The rows of Z fall into 4 groups, and each row is roughly a mix of its group's hidden directions.
Z, 173 rows:
13	-16	-16	28	-16	4	26	-1	4	-18	-6	16
-10	42	9	-13	10	-8	-6	9	-17	0	18	4
2	-7	-25	-20	15	-13	-27	11	3	-22	6	-12
-2	-8	-10	-3	0	33	9	13	30	15	-4	19
-10	17	-22	0	12	12	0	22	-7	-27	10	22
-17	15	1	-13	-16	-22	31	7	0	-11	21	6
-18	-1	-4	27	-17	15	35	4	11	1	-6	-1
14	-5	2	-8	-14	-4	27	-13	-17	-34	-12	-9
-14	1	39	-15	-8	18	-6	12	21	6	-6	0
2	-21	5	-2	4	2	-5	-33	-19	-12	-8	-30
-25	-2	29	9	19	-8	-1	-14	-5	20	0	-21
12	0	-8	4	3	-5	-17	11	-11	-10	-8	46
4	-46	-4	-10	-9	17	-14	4	13	6	6	-4
-15	-5	18	-4	6	-21	16	0	-1	-30	-14	-25
10	-13	-21	-17	4	29	-33	7	-2	-9	-3	2
-22	22	-7	-1	-16	12	-17	-3	27	0	-1	25
16	-17	-15	19	2	10	19	-7	-3	-31	-19	8
-7	-5	36	-11	8	21	-9	-9	1	17	1	-24
8	10	-3	3	-6	-20	-7	31	-2	35	-8	-9
14	5	-20	-5	16	0	5	-17	-2	-33	26	3
3	-9	1	24	3	11	14	-26	6	-1	-32	-18
-9	-13	-10	14	2	29	-11	1	34	9	13	-12
-10	22	-8	7	3	-17	4	29	-4	32	-7	9
30	29	4	12	0	24	3	9	11	13	-3	-13
-5	-29	-8	2	-18	-16	-20	17	8	-20	16	-10
-16	18	-1	27	5	-14	30	8	3	18	-16	-3
-14	-3	-17	-22	4	-7	-18	-5	-23	21	23	-11
1	3	-10	14	11	-12	5	-42	1	23	-4	11
0	1	10	23	17	-15	23	22	-13	18	-14	14
-7	-11	-47	6	-3	-11	14	-1	8	6	13	-8
-9	13	13	-23	-2	-27	-4	11	8	5	-21	27
-8	10	7	-5	6	17	-25	-42	8	-7	-1	-2
1	-25	13	21	-9	-13	-1	27	3	1	26	-10
19	-16	-1	18	3	-22	5	-1	-29	-23	-12	8
-20	-1	-18	-2	14	-3	0	-10	-34	9	27	4
18	-14	-14	9	-27	10	18	-19	-4	19	13	-12
16	10	13	17	-1	-14	26	-4	-26	14	21	-6
24	13	-3	9	-22	16	7	1	-28	-4	10	22
-7	18	-33	-3	1	-12	-2	19	14	5	-1	-29
-29	-10	11	-8	8	4	-5	20	26	-16	-9	-20
-11	25	26	-19	0	-19	-22	15	8	8	-2	7
11	-32	11	2	-9	9	-16	-3	31	11	-17	2
-8	-5	11	10	-24	-4	-17	0	4	14	-25	32
-6	28	-15	12	-14	-14	-1	22	-14	-14	2	24
4	13	-12	-15	4	22	-20	-15	15	31	-2	-13
5	-20	2	1	-10	-20	0	-17	-18	-2	17	35
12	31	17	2	12	2	4	9	-31	11	18	-2
-11	7	20	3	11	-6	-22	-31	2	-6	-10	27
4	-4	-14	10	15	-7	20	1	-9	-38	7	21
-4	6	-19	22	18	-8	14	14	-30	20	-7	2
6	20	5	-5	8	-11	-19	0	-2	-36	-10	25
-29	19	20	-2	15	1	-20	-3	19	21	-5	-5
-4	-7	-6	16	16	0	9	-21	-27	-22	13	22
-14	6	-10	10	-8	-23	-13	-28	9	6	2	30
8	4	-21	-19	-19	28	2	6	15	19	20	-7
-4	-9	-4	-25	32	-1	-25	-7	-20	-13	-7	5
15	10	27	28	-7	3	25	21	8	5	2	-3
-7	7	34	10	13	1	9	15	-4	32	12	-1
-20	-27	29	-3	16	0	-14	-6	-2	14	-2	-19
27	17	18	9	-22	-5	-18	10	12	5	-22	5
4	-17	-13	10	-30	5	-5	-8	9	33	10	15
-2	-14	-11	1	13	46	-1	14	-1	3	-13	-7
-11	6	27	-18	11	-11	-4	-6	1	1	-10	-37
16	-29	-6	19	15	21	-18	-2	-2	8	-22	-4
0	-37	6	17	7	12	-3	-13	1	24	2	-19
-26	12	1	-21	-5	18	0	4	22	19	20	-12
-7	-1	1	-2	-15	15	-31	-15	5	6	-30	20
8	38	-12	6	13	18	2	19	-17	8	11	9
-16	14	6	-9	5	-10	13	-6	-34	5	29	11
-6	0	-2	-16	8	-16	-23	-21	-6	3	20	31
12	0	-13	-23	7	-2	-7	-13	5	21	14	-36
12	-24	-14	2	14	2	32	-8	-8	22	10	-14
24	-23	4	17	-7	15	-9	-8	22	-22	-9	-12
1	-20	24	11	-12	-24	2	8	-5	11	-28	13
-1	19	-23	2	-15	-32	14	2	2	-15	10	19
0	-28	9	23	0	14	9	-4	6	-28	23	-5
-10	15	10	-11	22	8	-1	15	-37	0	17	-7
-7	-20	19	-6	7	-18	4	-27	-6	32	7	0
-19	-18	-6	-34	5	9	-12	-24	-4	-7	15	-10
9	-11	3	2	-1	0	-28	-28	17	-7	-29	-9
28	-11	-7	-16	21	-5	-4	-9	-9	-19	6	-28
-3	-12	2	21	18	21	0	-25	11	-14	11	24
-40	-1	-8	17	15	-2	17	-10	7	2	-15	-13
18	12	-3	-5	7	3	-29	18	-10	12	-2	32
19	13	-12	13	-4	7	18	-11	-27	-23	-15	-13
9	-13	-22	-7	-1	-12	8	16	20	23	-1	-30
-4	-25	-30	13	9	-10	9	-16	20	11	-5	15
-21	15	15	8	0	-3	6	17	-2	34	7	24
-16	-1	-9	-15	-22	-7	-6	-2	5	-42	10	3
-27	-20	-25	2	-14	7	4	-13	2	12	20	16
-12	-18	13	23	16	20	20	1	9	-11	-23	11
-21	-7	7	18	-24	-3	4	2	7	-8	-28	26
9	0	15	-31	-4	13	5	-11	16	-1	-26	-22
-26	-5	1	17	-3	-8	35	7	15	20	10	0
-2	13	23	-6	-4	5	-35	3	5	-25	-14	12
7	-1	-6	11	9	-30	-11	-34	1	15	-9	16
-35	12	8	4	11	-32	1	-15	4	-7	-13	-5
-10	-4	-3	-12	25	-8	2	-26	-26	-4	-4	26
7	-17	4	7	15	-20	33	-19	-5	-17	13	-7
19	12	-22	-10	-6	-1	-19	-12	-10	2	16	32
19	6	13	13	6	-27	17	12	-31	-4	5	11
19	6	32	-15	-10	27	-8	-9	-9	10	6	13
1	-6	-25	18	21	17	1	1	0	-27	-15	19
-33	10	10	-23	-3	4	-11	-13	21	8	12	-16
-6	-3	-17	6	-15	2	6	31	1	8	4	-37
-26	-4	10	-18	24	-11	10	4	-11	-14	1	-29
22	5	-4	4	0	15	-2	-18	9	-33	-21	-19
-20	4	-4	-17	22	1	9	1	16	18	7	-33
13	4	25	-7	-6	2	-2	-24	14	-29	-4	23
-33	-10	32	-9	7	-9	8	4	15	-3	-17	-5
-2	-16	-1	25	25	-6	14	2	-4	-8	-24	25
-10	-3	37	-8	6	4	-9	-1	23	15	-14	21
0	-10	-18	-21	8	20	11	25	14	8	12	-22
9	-6	-23	-5	-4	13	-12	-39	8	-2	20	8
25	2	-20	0	2	22	-16	-9	-1	26	15	17
-16	-20	-10	2	-42	-8	-4	-7	15	8	6	-8
13	26	-20	-8	-10	31	0	-5	-6	10	17	13
10	-45	-22	4	-7	2	-16	-4	8	2	2	1
-25	7	18	-11	30	-20	8	-10	-12	-5	14	10
-8	-36	12	-20	-10	6	-9	-8	17	-15	-16	-10
21	-23	14	-3	5	-4	-11	-32	-4	5	-25	-5
1	9	-4	15	-17	14	16	26	9	4	5	-34
22	3	37	-11	-3	24	-3	13	-3	11	-8	12
13	3	15	9	-10	-26	12	4	-35	3	8	18
9	-37	-20	12	-3	7	3	3	-12	-10	-22	17
8	3	28	-3	-6	11	7	20	-32	-22	6	-6
26	-10	-18	14	-32	9	-10	13	9	13	-4	9
11	-12	21	12	-24	-10	1	22	-21	-24	-5	3
-22	1	4	-21	-16	23	-20	-1	25	-10	12	2
2	-26	-1	16	27	13	-1	17	-29	7	-5	-3
18	2	-3	20	2	33	0	-5	6	32	6	-10
-34	-16	16	-22	6	-10	2	15	17	-1	14	-3
-34	9	7	-19	7	3	-15	25	-6	17	-1	-11
-5	-9	0	-15	-1	-2	-13	7	-5	44	21	-9
-14	6	37	16	-16	13	1	-6	15	1	-21	7
-3	-1	29	-7	-6	-21	-9	-30	7	25	-1	-3
10	7	25	-5	5	42	5	5	-13	-11	-3	-9
-14	2	-8	-1	26	-8	7	-14	-15	-4	-19	34
5	-14	-13	21	24	12	-12	-8	-10	32	14	-2
10	5	-18	34	1	22	-3	-18	5	-22	6	10
-8	-9	3	-19	-8	9	-18	-26	15	-27	17	10
8	-2	13	-13	-3	22	17	-11	-11	16	16	-33
-16	-2	1	-42	-5	9	-7	-8	20	-1	-13	-14
-6	-2	-15	23	-4	-16	1	-18	9	30	25	-6
-22	6	19	-22	1	-4	-5	1	30	7	1	27
-13	-20	16	-7	13	37	16	3	20	5	-3	0
-20	-3	5	-19	14	23	1	-32	10	-11	11	12
0	19	21	19	20	3	-9	-23	-9	17	-13	-19
-25	18	5	-19	-1	-9	-3	15	5	-1	22	-30
19	-16	32	3	11	-1	2	-27	-21	3	-5	6
5	-15	-7	6	14	41	-12	4	-8	20	3	-14
0	4	6	12	-8	-6	18	39	12	15	-15	-17
27	-9	32	4	16	-8	12	-11	-16	6	-15	9
16	-17	4	-8	15	3	-19	6	-39	-2	16	-6
-15	12	11	0	-14	-1	-11	40	1	-3	-26	-3
-8	-35	-24	2	5	15	-23	0	16	2	-10	0
19	-1	12	0	-10	22	-15	9	29	27	3	8
-17	8	12	9	15	5	11	-15	-20	20	18	-27
-18	-9	-34	21	1	4	-17	18	19	5	4	3
0	17	3	-21	22	-15	-6	-18	-2	-14	31	-11
22	5	-18	-1	-12	-9	-9	10	-32	-22	15	9
-22	31	2	-17	14	-14	-3	8	-22	-16	9	2
12	-6	35	-5	-3	-8	9	4	-17	15	28	-13
-20	-25	-15	-20	11	-15	-23	-4	10	-4	-12	18
0	-13	10	-8	18	19	14	21	26	20	-14	-11
-41	-2	23	1	-4	-7	7	-2	2	-4	-26	-4
3	10	-28	5	9	33	-9	20	9	-1	-15	14
-19	1	14	-4	16	-23	9	8	-10	-35	-11	5
-5	-11	18	0	23	-9	18	-17	-20	-13	-5	28
-35	-3	21	-9	4	-1	0	10	1	-18	10	26
-2	7	3	-32	32	-8	-19	8	12	11	2	-14
-1	1	17	11	7	-32	24	17	-22	1	10	11
30	14	18	-7	-18	-25	-1	13	-10	4	-18	-6
In each list below, one row fits none of the groups, and each other row fits one group, some only roughly. Which row is it?
    J490: -25	17	-2	3	3	16	-18	11	1	8	-12	35
    J721: -38	2	7	-12	17	-1	7	18	8	-15	-22	1
    J69: 0	-11	5	8	13	16	-14	21	-24	26	-6	-22
    J834: -10	-5	-23	14	5	19	35	-15	2	0	18	-6
    J373: -26	0	10	-11	21	8	30	-9	-21	4	12	3
    J814: -27	-9	-6	-4	11	7	-26	-7	8	28	18	-13
    J414: -10	24	5	-20	2	-11	11	-18	-20	-15	-4	27
    J227: -11	28	-11	12	-10	-25	5	-31	5	-6	-5	-5
    J559: 27	-21	1	16	-5	13	-21	3	15	15	-1	-23
    J543: 15	5	37	-22	-8	-21	-3	4	-5	19	7	3
    J217: 6	-5	-5	19	-33	-21	17	20	-16	-2	5	9
    J549: 11	12	23	-16	-21	-27	-15	0	23	-3	7	8
    J298: -33	8	-23	-12	7	-17	-26	-4	6	-8	6	5
    J364: -40	6	-9	-3	23	4	-18	-9	1	-4	-9	-15
 => J69
    J552: 6	35	17	2	-13	9	19	-14	-8	-21	7	12
    J16: -23	4	-8	-16	41	7	-8	5	11	-16	3	0
    J972: 1	-24	24	5	-8	-14	11	-10	-2	7	-31	-20
    J601: -11	2	10	11	17	-2	-23	15	18	23	-22	-17
    J959: -12	-14	12	13	5	4	12	-29	-4	27	-6	24
    J971: 10	8	14	-25	-10	-5	-1	-24	-26	-18	18	-5
    J187: -20	-8	-7	-11	11	-11	1	28	-5	-28	-16	19
    J247: -25	-10	-5	-6	7	-31	-20	-11	9	-19	-18	6
    J651: 13	5	18	-3	-17	-24	21	19	7	-12	6	24
    J215: 6	0	-3	5	-7	-2	-23	9	-6	-22	-32	28
    J589: 24	12	-3	26	-15	7	8	16	-3	11	-4	-30
    J717: 6	-8	16	3	-6	2	-10	-13	-4	39	-20	21
 => J601
    J54: 7	-15	4	-29	-25	3	-1	-19	10	-26	-3	-11
    J727: -15	-5	14	-3	18	-39	-9	9	14	2	-16	13
    J974: 21	19	2	4	8	4	-9	-15	-12	3	41	-3
    J798: -7	0	-20	24	15	19	21	-29	4	4	-11	3
    J344: -19	24	-20	-3	-23	5	16	11	-8	-7	11	-22
    J596: 23	21	7	-10	0	6	-32	0	7	25	8	10
    J415: 18	32	-3	-2	-24	-12	-26	9	0	11	7	7
    J703: 26	-21	17	6	-22	17	4	-10	0	17	-2	21
    J882: 24	17	22	14	-10	-28	6	-11	-3	-9	-17	8
    J671: 20	9	-2	-9	-25	10	-35	-10	13	12	-7	-5
    J405: 14	26	19	0	-15	8	15	19	14	12	-7	-22
    J931: -4	-33	8	2	5	-5	6	4	-13	-16	-35	-11
 => J974
    J484: -37	3	1	-5	22	12	17	4	7	19	8	15
    J487: -10	0	7	-18	-8	-31	-17	19	14	-9	5	24
    J668: 14	24	4	12	-23	-8	37	-6	5	-6	-1	3
    J654: 3	5	-29	-7	-18	-15	-4	1	-25	-30	-2	-8
    J867: -18	-22	14	-17	10	-8	-9	16	0	-21	9	-27
    J385: 15	-9	19	-18	4	-16	-23	12	-12	3	-25	-18
    J123: -30	13	0	-3	24	-9	-5	28	-12	-6	-1	18
    J517: -3	-9	1	-6	-14	-8	16	-14	-18	42	11	-2
    J781: 6	-5	-23	3	-13	2	-3	-16	5	17	34	23
    J583: 34	-1	6	-11	-6	11	-24	-21	-20	-8	11	-6
    J477: 3	17	-3	-11	-13	-28	-3	29	-8	16	9	21
 => J517
    J667: 9	27	-19	1	7	-6	-12	0	-32	-23	3	-6
    J467: -2	7	-19	-4	8	-27	-5	-13	0	28	9	27
    J855: 1	-7	31	-6	18	-23	4	9	-12	-4	-28	-11
    J983: -31	2	-13	-19	10	22	-16	-11	11	-13	-10	-12
    J228: 15	16	2	8	-36	-17	-25	-3	1	-2	-2	-18
    J461: -38	-4	-3	2	-6	19	19	-9	8	12	1	-23
    J397: -5	-28	-18	12	6	26	0	-13	9	-2	-24	-15
    J896: -2	14	-28	-3	-23	8	-1	30	2	-12	14	13
    J825: 23	-9	-1	4	-6	-13	13	9	-11	-27	33	1
    J928: 18	0	-20	-9	20	0	-15	-20	-10	-20	18	20
    J317: 14	16	-10	14	11	14	12	7	-6	31	-21	-17
    J229: -5	-26	-1	0	-4	-36	-24	-11	7	-8	-12	12
    J465: -5	2	22	-6	1	-18	-35	-2	26	8	-12	4
    J907: 6	-14	-1	29	-10	-6	6	24	26	-17	-16	5
    J831: 23	17	-13	9	-18	19	-2	-19	-14	-14	8	-22
 => J825
    J811: 31	-18	-12	-5	6	-24	-3	7	-13	-9	20	16
    J131: -10	21	-23	11	14	-5	0	11	-8	31	-17	14
    J755: 3	-6	2	-8	-25	-13	-35	-20	7	-4	-14	17
    J735: 26	16	11	-2	16	9	6	14	-20	-26	5	-18
    J766: -2	-7	-23	-15	17	13	-18	-17	-14	24	-7	-18
    J51: -3	-12	-2	-9	-22	-30	-7	25	3	14	16	-16
    J610: -19	31	-31	-1	-1	16	-1	9	13	11	-11	-3
    J359: 22	-14	39	-9	-3	-17	3	-8	-4	-16	-6	8
    J173: -32	-21	14	-8	21	-8	15	5	11	-6	-12	17
    J2: -2	-10	-18	13	-4	-3	27	-18	2	-12	31	16
 => J735
    J294: -25	-15	-32	9	20	5	5	14	-6	17	-6	-7
    J997: 1	-26	-4	-22	6	6	-1	10	-29	-28	3	-5
    J177: 3	-2	20	9	7	13	19	-2	-20	17	32	-15
    J871: 20	30	-3	-11	9	12	-32	-4	4	9	11	11
    J188: -11	19	10	18	-12	-17	16	2	-32	-18	8	-2
    J681: -10	10	2	-8	2	-13	44	1	-14	4	12	-18
    J444: -6	36	-19	1	-5	-11	-12	-9	22	-10	-15	14
    J998: -28	-13	-21	14	-9	-8	20	-26	9	2	10	2
    J318: -10	14	-15	7	-13	-24	21	-23	6	-22	-15	-6
    J844: 13	-11	-5	22	2	-7	-20	2	28	18	-19	16
    J794: -6	-21	30	-6	20	3	3	-14	15	-17	1	22
    J887: 19	-3	13	-13	-22	-30	-12	19	-7	3	13	-13
    J263: 47	-19	-10	2	-1	-8	2	0	-12	5	10	-4
    J243: 1	-15	13	-13	-10	31	14	8	2	18	25	-15
 => J681
    J734: 8	-3	-34	-4	-8	27	4	23	7	-9	-3	18
    J550: 12	27	6	-8	-8	-17	7	11	2	2	-37	12
    J738: 5	12	-19	14	-13	16	13	-24	14	30	-5	3
    J613: 22	21	-19	13	-24	1	-22	-12	-6	-16	11	-2
    J351: 19	10	8	23	16	16	13	-21	1	-8	-20	20
    J13: 22	9	21	8	-3	22	23	22	-21	2	-3	0
    J636: -3	35	-14	-23	-2	14	-5	-22	-10	15	6	-4
    J657: -16	10	-10	-11	-26	5	-19	-8	15	20	26	-6
    J820: -2	27	14	-17	-27	-2	-5	-9	3	-18	20	14
    J469: -31	18	18	6	2	14	14	-7	10	-11	-23	-15
    J419: 6	-18	-29	17	3	-3	30	22	-10	-7	2	3
    J6: -25	-14	-14	18	21	-23	2	2	-25	-4	-5	-2
    J602: 9	20	-7	8	-5	0	15	21	-10	24	-22	-25
    J109: 16	-2	17	-14	-16	-11	-5	-32	8	-1	6	27
 => J109
    J539: -14	14	-16	4	21	-16	5	10	-27	-24	-11	10
    J600: -6	-21	-14	3	26	25	24	-13	-12	2	5	-13
    J662: 1	24	10	5	-12	-10	-8	10	7	20	14	36
    J271: -22	7	-13	4	7	8	-11	-31	29	9	-6	12
    J160: 0	-7	-2	0	-4	3	-24	7	-9	33	-8	33
    J370: 6	-12	10	17	3	-10	30	-23	3	-26	-12	-5
    J746: -12	-4	-27	11	19	24	5	-21	-17	-2	18	-2
    J231: 31	-8	20	2	-4	-21	-4	5	0	-21	-23	-12
    J741: 11	-23	24	8	-32	17	17	-2	-3	9	-4	-2
    J407: -6	0	-13	-3	-4	-23	-7	-12	-9	36	27	-2
 => J407
    J864: -1	-18	-7	-3	-12	25	-6	-4	26	-19	3	-29
    J259: 19	11	26	14	-15	-5	-8	7	-31	-16	-9	-1
    J604: 14	32	-17	19	0	-21	-7	8	4	4	-3	25
    J967: 7	-3	-9	7	0	-41	13	20	3	24	-4	2
    J996: -19	5	7	-14	-14	-15	-14	23	-4	-21	9	-26
    J762: 4	-10	-13	19	4	19	18	-29	15	-6	24	4
    J46: -1	17	4	-15	19	9	-29	-12	26	8	-15	-9
    J478: -31	-20	14	-2	15	7	23	8	11	-10	8	17
    J541: -9	-9	-7	19	-13	-17	25	3	6	-28	6	23
    J653: -12	-9	-5	26	-12	-15	-1	34	15	-15	8	10
    J58: 13	35	15	-6	-9	-20	-1	4	-14	21	3	15
 => J762
